(in the rows, 128 means zero)
Each path below is one point turned by a fixed rotation once a step. After each direction that follows a path, write how fast that rotation turns it, in deg/step (0 if it stays still).
Each turn is a multiple of 5 degrees from 10 to 175, or 0.
Each row of a path follows its step; steps can be skipped.
Rotation 1:
step 0: [128 123 127 122 132 126 129 121 137 122 120 134 127 121 126 127 127 132
 125 124 115 125 129 127 133 130 113 122 138 115 132 124 120 118 127 124]
step 1: [129 129 134 138 144 135 125 130 134 130 128 130 132 130 129 125 130 138
 131 114 125 134 129 126 126 126 118 134 132 120 129 125 119 125 139 120]
step 2: [133 140 133 126 138 125 125 134 133 128 131 136 126 121 138 127 123 133
 133 112 122 132 125 126 122 122 123 137 124 133 135 130 133 121 121 130]
step 3: [137 137 134 121 136 125 130 120 128 122 124 128 127 119 135 121 122 128
 139 129 129 130 127 121 130 138 126 130 135 128 123 134 127 115 121 139]
step 4: [128 122 129 126 135 127 125 116 128 128 121 128 126 121 142 120 121 127
 123 131 124 130 138 128 121 129 121 132 139 134 130 127 113 121 136 131]
step 5: [128 131 133 134 125 124 137 129 134 127 139 133 119 126 139 129 131 129
 128 131 126 138 133 122 125 117 113 134 129 127 131 129 114 123 135 124]
step 6: [132 128 123 139 139 125 142 128 136 131 136 129 121 123 132 122 129 130
 133 130 115 131 116 125 126 125 119 134 128 126 130 129 128 128 121 138]
step 7: [131 122 129 133 133 124 128 126 127 125 121 131 121 130 138 113 119 133
 129 124 120 130 116 121 118 128 137 130 130 120 116 135 125 124 128 134]
step 8: [131 122 128 125 127 133 127 130 127 110 120 134 117 123 142 128 124 133
 132 129 125 140 122 127 120 129 126 124 132 134 132 129 127 128 137 128]
step 9: [129 127 127 129 132 123 142 128 131 120 127 132 115 118 128 123 121 130
 130 124 119 140 134 131 140 131 118 117 127 129 130 129 125 129 133 122]
Speeds:
[127 127 131 131 129 132 129 130 132 130 129 125 126 130 128 130 128 131
 126 125 129 127 129 127 125 129 126 128 125 128 126 131 131 128 123 130]
80
[127 126 129 128 127 130 127 128 128 126 131 128 128 129 130 131 127 130
 125 130 125 130 133 126 128 133 127 128 126 126 129 123 128 127 132 126]
90
[127 129 132 127 129 126 131 127 125 130 128 130 132 126 130 127 127 126
 127 130 126 130 128 128 130 127 128 127 126 124 127 125 133 128 124 133]
100
Rotation 2:
step 0: [122 128 134 139 129 135 130 125 127 125 134 147 124 138 125 133 126 129
 132 132 133 145 133 131 141 119 128 121 135 137 123 133 134 122 128 127]
step 1: [122 133 137 127 150 130 129 130 132 128 133 127 122 130 125 121 128 132
 137 124 140 123 133 138 131 129 129 126 122 125 134 136 117 115 135 120]
step 2: [121 132 121 129 127 120 131 146 128 125 137 133 128 124 125 125 117 136
 129 138 135 124 126 142 124 134 120 131 134 122 140 120 135 130 132 119]
step 3: [133 127 131 130 124 131 139 124 123 133 132 136 129 129 120 133 139 133
 117 138 133 130 129 124 142 132 129 123 138 140 137 122 135 122 126 111]
step 4: [140 130 135 133 127 134 131 131 137 133 116 134 121 136 124 119 131 132
 145 126 135 132 136 136 125 133 124 119 136 138 126 131 119 118 125 125]
step 5: [132 131 132 130 129 129 135 134 135 114 127 136 115 130 127 128 124 126
 135 130 133 139 118 140 125 125 125 135 116 117 141 134 134 125 127 119]
step 6: [125 128 125 143 139 130 139 124 131 139 137 131 128 137 138 127 129 128
 116 133 138 127 122 139 128 127 130 130 133 130 129 127 136 135 134 112]
step 7: [124 122 125 136 120 133 134 138 132 128 133 128 121 125 112 129 137 138
 126 125 143 128 139 138 129 136 135 122 132 138 122 132 123 128 138 127]
step 8: [123 119 133 134 124 130 133 140 131 119 127 120 119 133 125 125 132 140
 141 132 117 125 128 128 130 129 126 132 132 126 136 136 132 116 119 113]
step 9: [129 120 128 125 133 132 144 129 136 128 125 138 124 134 130 114 125 116
 134 131 125 124 120 134 134 130 125 134 130 140 140 121 128 137 132 117]
Speeds:
[130 126 128 128 127 130 127 124 129 129 127 132 127 126 129 129 127 130
 125 130 129 127 134 129 129 127 132 127 129 130 126 131 123 127 127 129]
110
[128 128 130 129 132 127 128 125 126 127 126 127 128 130 127 132 130 129
 124 127 124 127 125 127 131 124 128 129 129 126 128 129 128 124 126 123]
140
[129 128 128 132 131 128 127 128 130 127 130 126 127 128 123 126 130 125
 127 123 130 129 129 125 125 128 129 124 131 128 129 127 124 125 129 131]
115
Rotation 3:
step 0: [126 140 120 133 131 124 132 146 126 128 126 127 131 124 126 131 128 136
 125 135 126 125 136 127 132 124 135 125 124 128 142 133 138 122 140 134]
step 1: [120 133 134 122 129 134 136 142 137 133 131 123 134 124 116 132 138 121
 137 140 124 127 124 128 130 134 122 130 127 131 133 127 129 133 124 131]
step 2: [128 132 133 139 130 134 130 134 133 135 139 130 138 117 133 120 128 127
 122 135 126 125 128 119 120 129 129 123 127 123 126 122 122 142 133 118]
step 3: [131 136 114 137 131 122 130 131 128 134 123 122 136 126 129 134 140 132
 134 131 132 125 131 127 114 117 135 126 137 125 135 126 126 128 131 126]
step 4: [127 128 122 134 129 137 132 140 143 125 121 133 125 134 122 142 132 129
 126 137 128 136 121 128 130 133 135 122 136 131 134 125 131 135 124 128]
step 5: [124 129 128 135 127 132 118 131 136 131 128 134 129 122 123 122 135 139
 128 139 132 120 132 131 124 145 128 136 129 122 125 124 122 140 135 130]
step 6: [125 130 109 138 133 129 126 131 127 135 134 126 128 119 127 134 128 120
 125 133 125 124 130 137 131 123 129 134 126 117 129 117 122 124 135 131]
step 7: [124 137 124 132 128 135 127 137 119 127 125 130 126 131 116 135 140 124
 115 129 126 135 123 121 129 126 134 130 125 130 141 126 131 132 136 134]
step 8: [117 123 137 131 128 121 123 144 135 126 127 127 137 126 124 123 128 127
 125 141 126 122 133 129 129 133 132 139 126 130 143 124 131 134 129 125]
step 9: [130 140 123 131 132 131 131 142 132 139 143 125 138 118 130 127 127 133
 133 137 125 123 136 128 131 131 131 119 121 124 131 127 128 124 133 135]
Speeds:
[132 133 125 129 130 125 129 130 129 127 130 125 128 132 129 126 126 131
 130 129 127 131 129 131 128 126 127 132 126 127 127 129 125 127 129 126]
120
[124 127 131 131 132 129 129 127 127 129 126 130 128 128 134 124 126 131
 127 129 130 127 130 128 125 129 126 130 127 130 130 125 126 128 129 127]
120
Rotation 4:
step 0: [128 122 130 138 130 131 125 129 131 121 133 124 127 124 130 133 141 132
 122 130 129 122 115 130 131 127 114 138 139 136 126 119 121 128 131 129]
step 1: [120 128 118 133 137 147 132 135 130 124 124 127 131 125 144 130 129 129
 121 132 126 122 129 124 127 135 129 124 119 130 133 131 130 133 128 122]
step 2: [130 127 123 138 127 127 134 139 120 121 124 127 134 133 130 118 114 131
 127 124 126 130 119 129 140 121 126 132 138 135 130 136 135 132 126 132]
step 3: [131 130 125 126 133 129 141 123 137 129 133 122 116 124 136 130 136 138
 128 127 122 133 120 122 124 124 118 125 132 137 125 133 135 122 125 138]
step 4: [119 123 122 130 124 142 135 131 126 139 123 129 127 122 133 117 130 117
 125 126 135 118 126 127 126 130 120 126 137 136 129 123 122 124 134 134]
step 5: [117 116 138 133 130 132 131 129 128 124 125 124 128 135 130 138 121 135
 124 130 132 127 121 128 136 131 118 129 133 139 125 136 128 135 134 117]
step 6: [119 129 123 134 136 137 135 124 136 116 120 131 130 128 132 123 135 137
 127 123 131 127 121 124 128 117 133 125 130 126 140 138 125 126 121 131]
step 7: [125 125 130 134 133 133 138 142 119 118 132 124 119 129 130 117 126 128
 125 115 131 130 124 130 126 132 126 131 131 132 126 119 138 118 132 133]
step 8: [135 123 125 123 134 141 125 123 129 132 134 115 128 122 135 119 128 137
 133 134 132 128 120 123 135 132 118 134 130 135 126 137 124 123 133 126]
step 9: [127 114 120 131 126 136 131 127 123 125 129 128 139 134 136 132 133 121
 116 125 126 121 117 118 123 118 125 121 133 130 131 127 126 132 133 131]
Speeds:
[128 124 128 131 125 124 128 127 128 127 125 123 128 127 128 128 127 129
 126 124 125 126 127 131 126 126 128 130 128 128 127 124 131 128 131 126]
155
[130 133 128 129 128 126 132 129 125 129 126 127 125 128 126 127 133 130
 132 125 127 130 128 126 130 128 125 127 127 126 128 126 127 125 131 129]
90
[122 125 132 126 130 126 131 126 131 130 127 129 125 129 124 126 127 129
 128 125 132 127 131 129 128 127 129 126 129 128 128 131 127 125 129 127]
40
[126 132 130 125 131 126 124 128 127 126 130 126 125 127 129 132 127 129
 129 127 128 126 126 131 128 127 124 131 130 128 124 131 129 129 128 127]
145
Rotation 5:
step 0: [124 132 122 133 117 128 128 128 129 122 127 128 135 130 118 123 122 132
 111 140 127 137 127 130 120 128 131 130 125 134 125 119 121 129 122 137]
step 1: [117 123 134 131 147 129 129 123 120 128 132 123 129 132 128 124 126 124
 130 124 118 120 131 133 117 120 116 125 129 127 123 129 130 117 124 129]
step 2: [125 114 127 132 122 122 132 134 127 130 134 122 134 136 136 126 132 130
 129 132 141 132 118 125 138 134 124 127 140 127 122 122 121 131 121 125]
step 3: [128 130 133 126 128 124 130 130 126 132 124 130 125 117 121 121 127 124
 131 136 120 120 129 138 123 144 143 128 122 132 116 128 123 123 124 128]
step 4: [133 130 134 121 135 126 123 126 123 126 134 139 125 144 137 125 130 122
 126 129 122 134 125 127 125 121 120 139 129 129 124 124 114 133 134 124]
step 5: [132 119 120 120 130 137 123 133 133 123 125 132 138 125 132 123 130 129
 138 132 136 121 127 125 127 128 129 128 129 141 131 114 134 121 118 135]
step 6: [123 128 130 132 122 125 132 128 120 123 139 115 128 122 122 130 124 126
 117 125 122 127 132 128 126 127 134 148 128 133 123 126 122 124 131 137]
step 7: [126 125 127 128 134 128 126 117 119 132 129 131 132 133 137 121 128 144
 122 130 124 130 124 132 118 129 116 123 122 131 121 133 129 132 111 127]
step 8: [122 118 127 131 127 124 138 134 131 128 135 124 133 137 120 117 121 118
 129 142 129 127 120 132 123 125 130 120 138 126 131 118 128 123 131 130]
step 9: [117 124 137 133 136 127 124 132 127 129 118 129 126 125 130 135 135 126
 129 128 124 126 133 129 134 138 126 136 130 125 113 124 116 116 119 128]
Speeds:
[129 128 125 127 130 127 127 131 125 129 132 130 129 129 131 130 131 129
 129 126 126 128 127 124 123 127 125 126 129 126 125 129 131 129 129 125]
125
[126 130 129 125 131 126 127 124 122 124 125 129 128 128 128 132 125 127
 129 128 128 129 130 130 129 127 127 130 130 127 125 131 128 128 128 128]
130
[129 129 126 127 125 128 129 127 129 131 126 130 124 127 127 128 129 129
 126 131 128 125 131 125 133 125 125 126 130 131 127 131 130 126 131 127]
0
Rotation 6:
step 0: [124 137 129 135 139 124 131 135 129 122 124 125 124 136 134 132 121 130
 131 123 131 131 122 127 133 122 122 146 129 132 131 123 128 138 137 116]
step 1: [118 137 129 124 135 138 133 131 141 126 140 123 126 139 129 127 134 117
 135 125 131 138 122 123 129 129 121 125 131 137 125 132 136 124 123 126]
step 2: [125 126 133 122 119 141 136 126 124 131 124 119 111 132 128 121 119 124
 117 127 141 125 122 133 131 134 125 129 129 127 128 131 136 127 121 126]
step 3: [110 132 129 131 134 131 130 130 128 128 117 122 121 132 126 127 121 141
 121 131 119 128 116 129 123 130 123 130 130 128 130 129 120 140 129 140]
step 4: [112 133 122 123 122 127 137 123 126 125 139 131 127 133 134 123 133 131
 136 127 129 123 120 126 116 136 137 119 128 129 122 120 124 123 135 136]
step 5: [126 122 131 122 123 121 137 121 122 131 128 128 131 123 132 113 121 135
 124 121 141 130 129 130 126 136 126 136 132 136 132 123 122 126 139 118]
step 6: [124 125 136 136 128 129 128 132 139 136 129 139 139 131 126 121 133 138
 126 122 130 137 125 123 132 131 123 126 136 137 126 138 118 139 131 132]
step 7: [131 131 135 132 105 132 131 133 121 137 136 129 126 132 125 132 135 125
 132 132 137 130 127 122 130 126 135 124 137 129 119 129 123 121 128 137]
step 8: [128 140 135 138 127 120 128 129 116 139 120 121 128 122 125 118 122 134
 126 130 132 122 133 129 123 113 130 140 133 134 130 124 127 127 124 129]
step 9: [126 148 125 136 136 124 126 135 143 128 130 132 128 123 131 126 135 131
 139 122 128 117 124 133 130 123 134 128 131 134 130 133 119 128 124 129]
Speeds:
[124 129 129 130 124 125 128 126 126 128 131 129 126 125 127 129 126 126
 124 127 131 130 131 131 130 128 128 130 127 125 131 129 132 126 130 128]
130
[127 127 127 131 130 127 127 130 130 128 123 130 126 128 130 128 126 134
 127 130 129 127 129 127 130 128 129 129 125 131 131 132 129 132 129 127]
125
Rotation 7:
step 0: [136 134 133 127 132 124 126 132 127 128 125 127 123 127 150 138 137 125
 141 131 126 135 136 130 132 129 128 132 116 133 121 129 144 122 127 128]
step 1: [137 142 124 124 130 121 137 137 136 138 117 132 125 123 127 115 120 138
 129 120 127 130 130 131 130 129 130 142 129 131 140 137 131 130 128 128]
step 2: [130 120 120 124 119 146 126 129 134 119 127 133 128 134 123 127 124 134
 127 132 137 136 115 136 128 127 125 131 127 128 143 124 128 136 118 120]
step 3: [129 123 127 125 130 137 129 126 118 130 140 136 129 128 129 142 130 114
 137 124 120 133 123 114 127 120 121 142 127 126 126 118 122 126 122 128]
step 4: [145 141 131 131 126 129 124 128 133 128 125 123 144 128 131 137 131 121
 123 121 123 125 138 120 132 126 129 127 130 122 126 141 115 125 128 132]
step 5: [136 128 144 118 124 141 129 128 135 130 130 120 133 126 133 118 119 136
 128 132 121 126 134 132 130 125 123 118 122 131 123 134 138 132 130 116]
step 6: [114 121 133 117 132 127 124 130 127 143 127 140 132 125 118 118 120 135
 133 130 128 123 117 130 123 119 135 133 132 134 123 131 121 130 124 125]
step 7: [125 113 125 132 125 130 117 135 130 132 139 130 135 141 135 136 141 126
 122 127 138 123 122 130 127 141 134 127 131 135 130 129 115 125 128 127]
step 8: [136 121 130 133 131 127 138 118 133 133 139 129 119 122 136 125 131 111
 127 127 124 130 134 121 140 136 125 124 132 136 122 128 128 121 142 125]
step 9: [127 133 122 125 124 117 130 124 140 118 119 135 133 116 126 127 121 134
 135 134 129 136 140 133 131 119 135 118 136 131 126 134 124 120 138 126]
Speeds:
[125 128 129 125 129 128 129 132 127 127 128 127 130 127 128 127 127 130
 124 128 130 127 123 131 131 126 130 131 129 124 130 126 130 126 130 123]
85
[126 126 129 128 127 126 127 129 125 130 128 126 128 128 128 131 131 127
 130 130 129 125 129 129 135 127 125 129 128 128 129 125 125 126 122 131]
95
[131 128 127 124 125 128 129 129 132 131 131 127 128 128 130 129 128 125
 129 132 130 131 129 128 128 126 129 132 130 130 127 131 126 128 126 124]
0
Rotation 8:
step 0: [125 130 131 142 109 134 119 123 125 131 130 121 138 128 123 125 129 121
 129 122 132 119 128 137 127 122 124 117 124 128 121 123 123 128 132 122]
step 1: [123 123 131 132 131 135 133 132 133 119 132 122 135 135 131 116 134 138
 135 130 117 124 129 106 132 130 133 124 128 127 128 123 137 125 126 134]
step 2: [132 134 123 116 130 122 138 127 134 134 125 128 124 131 128 137 132 137
 141 132 132 143 133 129 122 127 125 120 136 125 124 125 121 135 117 123]
step 3: [136 121 121 135 129 127 134 132 135 135 132 132 125 117 125 129 126 115
 114 139 140 129 130 132 134 126 125 121 121 125 131 123 130 129 132 139]
step 4: [130 129 135 135 122 127 133 117 130 121 118 134 125 132 132 124 126 122
 130 119 125 121 133 130 140 135 124 133 113 132 119 138 128 118 120 127]
step 5: [124 131 133 125 120 137 127 128 126 136 136 116 119 130 128 129 120 133
 138 116 119 134 130 132 128 117 141 129 126 129 132 128 140 131 129 132]
step 6: [128 122 125 130 140 122 122 122 134 125 117 113 134 133 126 123 128 137
 126 134 135 140 129 125 132 123 127 119 129 124 135 131 126 129 138 118]
step 7: [125 132 124 122 133 117 125 132 130 120 126 140 122 126 132 133 144 116
 130 130 124 130 128 132 143 133 130 123 137 138 128 117 129 126 129 132]
step 8: [133 122 130 131 119 138 138 129 116 122 129 130 129 120 132 126 117 125
 129 120 131 121 133 144 128 127 126 119 129 123 117 118 120 132 127 125]
step 9: [128 124 130 143 127 132 127 129 130 132 132 116 129 138 133 121 132 139
 127 134 122 123 137 125 122 125 124 135 125 128 130 124 126 114 127 144]
Speeds:
[131 128 127 125 127 128 128 131 129 124 126 130 128 125 130 130 128 125
 130 132 132 131 130 130 126 133 130 128 129 125 130 126 130 126 129 127]
80
[131 130 129 130 126 128 134 128 130 131 130 132 125 130 126 127 128 128
 128 131 131 128 128 123 126 128 129 127 126 126 128 131 128 128 124 129]
45
Rotation 9:
step 0: [132 120 139 116 115 117 114 137 137 134 133 129 124 136 123 124 134 127
 127 134 135 132 142 134 123 125 119 120 129 135 125 125 129 127 125 123]
step 1: [121 127 134 121 118 131 127 122 130 129 131 144 121 120 123 126 129 136
 126 127 134 143 131 117 119 118 129 120 129 128 123 136 128 141 131 131]
step 2: [124 132 115 116 127 132 124 125 138 123 118 134 114 125 123 141 125 135
 125 126 141 128 121 128 133 130 132 134 126 123 121 138 137 129 123 127]
step 3: [128 135 129 127 121 130 115 136 128 126 127 114 115 136 119 126 121 125
 143 125 134 123 132 132 131 132 117 124 123 113 125 138 131 130 128 131]
step 4: [129 121 130 116 117 132 122 129 140 126 141 133 132 137 119 112 131 126
 131 137 132 128 136 128 121 132 121 115 131 133 123 133 127 121 127 128]
step 5: [135 120 138 121 122 128 125 126 142 137 126 143 125 130 125 133 124 135
 120 121 141 135 133 124 123 117 135 120 127 130 130 138 130 137 133 129]
step 6: [117 132 123 121 122 124 121 128 134 127 111 127 109 117 121 134 129 133
 129 129 139 132 129 128 125 126 126 129 127 132 124 131 139 137 118 132]
step 7: [121 139 123 122 124 140 113 122 128 115 130 123 119 133 120 123 122 131
 141 125 133 127 126 125 129 136 122 127 125 121 117 135 127 132 138 130]
step 8: [138 127 129 117 119 125 119 134 144 128 136 137 132 143 120 128 121 120
 133 132 130 123 132 132 125 137 128 122 128 123 120 138 131 119 124 129]
step 9: [134 122 137 130 121 127 124 132 137 137 124 130 123 130 116 121 126 131
 124 126 138 139 141 121 122 121 129 111 132 125 138 133 129 134 121 133]
Speeds:
[130 131 132 125 126 129 129 130 126 123 127 130 132 129 130 127 127 123
 129 129 130 126 129 128 128 127 127 126 129 129 124 125 127 131 128 125]
95
